In the rows, 128 means zero.
Each path is a new rotation, seen through one point. The rows after it are directions, each followed by how far the rotation turns it, in deg/step (0 if it stays put).
Each turn is a multiple of 5 degrees from 10 to 175, or 0.
Each row of a path follows its step; steps can be skipped.
Path 1:
step 0: [125 121 134 119 134 135 125 143 132 137 118 138 132 120 121 128 125 133
 116 136 144 131 134 124 131 115 117 132 133 135]
step 1: [115 135 123 128 142 131 140 135 117 130 128 129 132 130 129 129 122 133
 122 118 131 138 119 109 129 127 117 141 132 120]
step 2: [131 128 115 119 133 136 124 138 128 134 142 124 131 143 123 134 120 128
 140 116 126 141 132 125 135 115 122 122 131 136]
step 3: [128 127 129 121 127 153 128 133 133 127 130 120 127 124 133 136 122 138
 126 135 135 117 135 119 132 123 111 117 130 123]
step 4: [128 134 136 125 134 142 136 136 114 146 136 132 124 126 134 123 126 127
 138 140 129 137 122 126 125 130 119 134 136 115]
step 7: [137 119 124 123 135 132 131 150 129 139 126 144 131 131 140 135 125 130
 145 126 133 127 118 129 128 121 120 128 128 130]
step 8: [133 120 130 120 144 141 144 131 131 126 132 135 128 134 127 136 115 141
 117 137 128 133 132 118 127 133 123 131 117 132]
step 9: [122 142 132 123 140 135 134 123 122 137 128 131 129 145 130 128 130 123
 126 128 131 143 128 131 142 124 112 118 122 121]
step 10: [120 122 121 127 133 143 111 136 129 136 124 131 129 122 133 141 129 126
 131 131 136 140 126 130 141 133 115 128 133 141]
step 11: [123 135 125 135 129 144 144 133 138 129 122 127 126 123 123 133 119 139
 128 139 125 138 116 121 127 120 118 137 138 132]
step 12: [122 128 127 116 139 136 134 130 135 137 135 129 135 129 128 115 129 138
 141 117 137 142 121 131 126 114 122 130 121 122]
[129 126 127 127 131 130 126 127 134 130 124 122 127 129 125 124 131 122
 128 125 129 125 132 130 130 125 125 124 124 126]	110
[131 129 130 125 125 129 126 126 131 125 129 132 130 129 132 124 133 128
 124 125 129 131 122 124 128 129 124 126 130 121]	130
[126 130 125 122 127 128 126 123 122 125 125 125 126 132 129 132 130 126
 128 122 127 129 126 128 130 129 129 125 130 133]	95
[132 129 122 132 128 129 126 129 129 126 129 127 127 124 124 133 130 130
 132 126 124 127 122 125 127 123 127 127 123 128]	80
Path 2:
step 0: [136 135 121 135 140 116 144 141 128 116 122 130 120 136 130 123 116 126
 132 148 126 127 135 128 135 112 124 131 123 122]
step 1: [120 121 115 132 117 113 137 133 130 141 114 128 124 133 116 125 115 132
 130 130 123 112 131 126 147 120 130 126 131 124]
step 2: [127 129 124 129 127 118 128 133 136 134 122 118 117 122 111 123 132 101
 134 121 143 116 122 131 134 119 129 134 122 129]
step 3: [130 132 121 126 121 119 126 128 137 117 134 127 115 120 132 124 124 118
 125 135 131 127 132 118 129 104 114 123 109 117]
step 4: [134 130 121 139 107 120 138 127 135 132 122 121 136 120 133 113 119 123
 131 132 117 123 137 112 134 127 121 136 129 117]
step 5: [124 138 118 137 126 125 125 136 122 141 117 128 140 127 125 135 125 106
 130 128 139 121 115 113 132 129 117 137 129 119]
step 7: [132 138 121 135 121 117 118 144 122 135 118 121 125 130 133 111 117 131
 127 135 110 123 130 129 123 120 136 133 116 119]
step 8: [120 121 114 136 122 115 124 140 130 141 116 118 125 129 121 134 136 118
 144 139 114 130 113 124 124 127 123 130 130 125]
step 9: [116 134 129 119 128 120 130 135 140 116 123 118 125 129 118 132 112 109
 125 140 123 136 114 126 130 119 125 137 124 135]
step 10: [133 141 115 126 128 112 131 128 135 129 125 121 124 122 137 115 112 129
 117 123 112 123 116 126 134 116 120 121 126 136]
step 12: [114 131 122 143 128 124 127 121 134 123 132 131 123 122 115 128 121 123
 121 141 134 125 104 123 129 131 122 139 112 118]
[123 129 127 127 133 137 124 128 132 125 129 128 124 127 127 128 126 122
 130 128 133 129 124 129 128 129 127 128 128 128]	110
[126 126 129 129 136 126 132 124 126 127 128 127 127 123 128 129 125 133
 128 130 124 127 120 133 126 128 128 130 129 130]	25
[126 125 132 122 125 128 126 130 132 127 129 121 131 123 126 129 131 128
 131 126 125 128 128 130 126 120 128 125 129 127]	60
[131 127 135 125 127 127 130 128 128 131 128 130 125 130 122 131 131 124
 121 129 129 130 123 129 126 130 125 129 130 123]	110
[125 128 125 126 125 124 128 126 126 134 133 125 129 129 128 129 128 128
 132 130 135 129 125 128 127 130 133 131 134 126]	110
[124 122 127 127 128 125 127 129 126 123 127 131 124 127 128 135 126 130
 127 133 131 132 133 124 125 125 125 129 129 129]	130
